Named moves, each a turn or a mirror, and the order they were made in; the first pair answered
taf (before -> after):
-4 3 20 -20 -25 -1 2 3 6 -6 -2 9 29 -> 22 -7 24 16 0 2 29 5 5 1 -8 10 -6
-4 -6 -11 8 -14 2 24 13 2 30 -6 -14 -2 -> -12 -3 -12 -4 -23 1 15 13 2 28 -3 -14 10
22 -7 6 3 34 3 1 -23 -13 -8 -1 2 -6 -> 3 0 4 -24 15 1 -20 -24 -13 -12 3 2 20
-16 -1 7 -7 -11 7 10 5 3 11 3 -8 -12 -> -14 -1 6 -5 -9 7 11 6 3 11 2 -8 -13
Lif (before -> after):
32 -11 11 10 33 -3 8 -18 -8 -9 -7 5 -6 -> 31 -12 7 14 32 -3 3 -17 -11 -8 -4 2 -9
7 -11 1 16 -10 9 8 13 2 22 19 -21 -23 -> 8 -15 2 2 -8 20 12 8 7 28 17 -22 -8
4 20 -2 -21 -1 -22 -15 -14 -19 -13 -7 11 3 -> 4 17 -9 -16 -1 -22 -22 -13 -21 -13 -3 6 1
mumon (before -> after):
-10 14 -28 -22 -10 -1 -25 5 -15 -5 0 -8 21 -> -1 5 -27 -28 -1 13 -16 0 -11 4 -4 -13 29
-8 7 18 -27 -1 3 10 -4 14 0 -12 12 30 -> -18 16 17 -21 -12 -13 -1 1 8 -11 -9 16 22
7 -8 -6 9 3 14 8 3 4 15 -1 -14 -1 -> -6 6 -7 16 -11 -7 -5 11 -3 1 3 -9 -13
-4 -9 -10 4 -3 10 -18 -10 -13 -6 6 -2 8 -> -3 -10 -10 3 -3 11 -18 -10 -12 -5 6 -3 9
did (before -> after):
7 8 9 12 6 -6 13 10 0 -6 -1 9 -18 -> -15 13 2 3 -14 -7 -2 18 1 -5 4 6 -8
18 -5 1 0 14 -7 1 -8 -7 -3 2 3 -7 -> -7 3 -6 -11 -9 -9 -15 1 -7 -2 8 -1 4
12 -8 7 -4 16 -1 -7 -3 2 -10 -3 5 -1 -> -6 -3 2 -13 0 -3 -19 3 3 -10 2 2 7
vop (before -> after):
4 7 2 -13 -4 -13 -28 -12 -15 -17 7 -1 15 -> 16 11 14 -1 6 -21 -10 -13 -16 -23 0 10 -2
-2 5 -10 25 -9 4 4 15 2 4 10 -8 -32 -> 0 -1 -15 23 -7 13 2 12 4 10 11 -14 -27
-8 -11 -15 -14 -9 24 -9 -5 5 8 5 -3 23 -> -21 12 -2 -12 -25 -7 -11 3 -1 -13 2 15 10
-6 18 2 -1 -15 -30 9 9 -18 -18 -20 26 -12 -> 25 -7 0 11 17 -2 34 0 -11 3 -26 15 -16
Now pairs of rows:
Each pair is two moves apart.
-15 -5 -11 13 -9 -6 2 4 -6 8 2 1 -14 -> -8 -14 -12 0 -1 12 8 -3 0 18 0 -4 2 -> taf mumon
-8 10 9 6 -3 -9 14 6 5 -12 -5 4 -8 -> -3 9 11 3 2 -9 14 2 4 -13 -7 6 -6 -> taf did
7 -7 -9 2 1 2 -12 -6 -4 -3 5 -4 2 -> 9 -4 -4 5 3 -5 -9 -6 -5 -9 3 1 -3 -> vop did
20 -7 4 5 13 1 -4 -8 -9 -8 9 0 -1 -> 13 -5 4 -10 5 3 -11 -10 -7 -8 10 0 15 -> Lif taf
21 16 22 -14 3 -17 -16 -23 -16 -28 -12 30 13 -> 39 5 18 10 21 -12 -6 -23 -17 -21 -12 24 -7 -> vop Lif
19 -29 -14 23 36 -3 11 4 -6 -2 4 -3 -26 -> -17 -31 -30 -10 7 22 -7 11 6 18 13 -20 14 -> did mumon
-26 6 -7 -32 -26 20 -1 19 20 15 -11 -14 26 -> -1 -11 -12 -32 -3 33 -4 3 17 18 -12 -21 33 -> did vop
-1 9 5 -21 3 -28 -24 6 -6 -18 7 10 6 -> 21 -4 1 11 24 -24 -9 8 -8 -11 5 5 -21 -> Lif taf
13 10 17 -2 -5 -6 -9 -15 -12 -9 -7 0 9 -> -1 14 12 -3 -18 -6 -16 -8 -11 -7 -3 -2 10 -> taf did
18 -1 -12 11 1 -18 -5 -6 -16 -16 3 -7 -7 -> 17 -9 -20 6 1 -6 -11 -7 -15 -8 7 -16 3 -> vop vop
-22 11 14 -16 -13 -8 -7 9 -2 -7 5 14 21 -> 8 7 25 4 12 -16 11 0 -7 -15 -3 23 -1 -> did mumon
21 -9 -6 -2 8 -1 -9 -6 -11 -2 7 -13 7 -> 13 -2 -6 -1 -2 -12 -17 -2 -14 -8 9 -9 4 -> taf mumon
6 19 26 3 3 -17 25 3 -6 -22 -7 34 -15 -> -2 19 9 20 -6 -25 3 12 -15 -24 3 25 -29 -> vop mumon
-4 -10 1 10 2 9 29 7 16 19 -13 -3 -7 -> -18 -3 3 -3 -10 7 24 10 19 17 -13 0 4 -> vop Lif
-7 10 -8 -3 -9 -10 -15 22 5 -14 3 -1 5 -> 3 -4 -11 -13 3 12 -8 15 11 0 1 -10 20 -> Lif mumon
0 9 14 -2 4 -11 19 6 4 -5 -4 16 -15 -> 10 -3 7 5 15 4 24 4 5 6 -4 7 -16 -> vop Lif
-1 -1 3 -1 15 3 -18 0 -7 6 16 -28 10 -> 10 -1 8 9 24 -4 -13 -3 -10 0 13 -22 -1 -> mumon did
17 -5 16 -9 14 18 38 -5 10 13 -13 3 14 -> 14 -1 -2 38 9 -11 13 10 -10 -2 -1 -1 -32 -> Lif Lif
-6 14 -1 4 -9 -15 1 4 2 -4 1 4 -16 -> 11 0 -9 13 6 -5 -3 -3 -1 1 3 -6 -18 -> Lif did
0 -2 4 7 6 -23 -4 -6 -7 -21 1 -5 -11 -> -18 -6 -5 -14 -7 -3 -11 -4 1 -6 5 -16 15 -> mumon did
21 -2 8 9 17 -7 11 -8 -5 -12 -5 6 -8 -> 1 10 8 -12 -4 -16 -9 -7 -7 -22 -1 9 10 -> taf Lif
-1 -14 5 -12 18 -6 9 -15 -1 -7 4 -3 6 -> 0 -17 3 -10 19 -3 9 -14 0 -4 4 -7 6 -> Lif vop
16 -25 -8 3 19 24 -6 -8 1 13 1 -18 12 -> -24 7 -2 -7 -22 -12 -29 8 -5 -12 6 -1 11 -> did vop
3 15 16 5 -3 -17 -4 -9 -11 -22 -6 12 0 -> 17 6 19 10 12 -7 10 -12 -7 -14 -10 9 -4 -> mumon Lif
-2 0 -6 27 4 -6 0 8 -4 1 4 -3 -28 -> -22 5 -9 -14 -16 2 -21 2 0 1 8 -6 13 -> taf Lif
-8 -2 -9 -14 6 29 -12 -13 -10 -1 -6 -2 18 -> -15 13 -5 2 -4 0 -23 -7 -21 -21 -4 8 -4 -> did mumon
-16 17 6 -15 -12 -19 -10 12 3 -13 13 17 -3 -> 19 -13 2 -3 25 18 17 0 12 14 7 1 -4 -> vop vop
19 -2 16 -8 20 10 27 -14 8 4 -12 6 8 -> 2 4 14 -29 3 9 9 -13 9 1 -8 5 29 -> taf did
12 -13 15 1 1 -6 40 20 3 10 -3 -2 -14 -> 5 -13 13 -11 -5 2 39 21 9 16 -2 -4 0 -> vop Lif
16 -3 5 7 13 5 14 -7 4 1 -1 4 0 -> 4 3 9 -8 3 7 14 -6 8 2 -1 6 13 -> vop Lif
18 -7 -19 8 10 13 17 -9 -8 11 13 1 -9 -> 9 -8 -28 8 3 14 5 -5 -10 13 18 -5 -6 -> vop taf
-13 13 8 0 -10 -17 5 0 4 -16 8 12 -4 -> 3 1 0 21 5 -13 6 -2 0 -12 10 5 -20 -> Lif vop
-7 11 5 -14 -5 -20 -3 -1 1 -27 -3 7 9 -> -1 0 3 -27 3 3 5 -7 10 -12 -5 -1 26 -> mumon did
-25 -4 1 11 -21 -8 -8 14 7 10 5 -8 -19 -> -8 -20 2 7 -1 16 9 5 16 26 -1 -15 -10 -> taf mumon
25 -17 4 14 19 -20 -11 -7 -10 -12 1 3 -7 -> 15 -17 -7 12 9 -20 -28 -4 -13 -11 8 -5 -2 -> vop mumon
12 12 16 -20 -1 -22 -7 -10 -5 -20 -6 21 14 -> 29 -10 5 -19 18 9 0 -18 1 2 -6 3 25 -> vop vop
12 -9 2 22 -4 0 -8 0 -11 -18 -18 11 -23 -> 18 -24 -2 5 6 28 -2 -9 -2 0 -19 -1 1 -> vop Lif
-32 2 -10 5 -23 -2 -17 10 -2 -3 -6 -8 -1 -> -5 -13 -7 28 4 10 11 8 2 9 -13 -10 -23 -> Lif taf
-26 -1 -3 -18 -20 11 10 11 12 19 -1 -4 25 -> -19 6 0 25 -14 -13 20 23 3 8 -1 5 -23 -> taf mumon
4 -21 -1 -12 11 16 0 -4 10 31 21 20 -7 -> -19 -7 -6 -10 -12 -5 -19 7 4 18 27 24 -14 -> did mumon
-1 -13 -6 1 27 15 21 -11 -1 -6 -6 9 -10 -> -28 2 -9 -22 -1 1 -6 -8 -5 -18 0 13 9 -> taf mumon
-9 -5 -9 9 -14 3 -6 15 4 -2 5 -1 -20 -> -7 -13 -10 -9 -11 19 -5 8 10 7 4 -6 2 -> mumon taf
-24 18 -3 6 -22 -1 4 13 15 13 -6 0 -12 -> -25 20 1 -4 -23 -1 5 11 17 11 -7 3 -3 -> vop taf
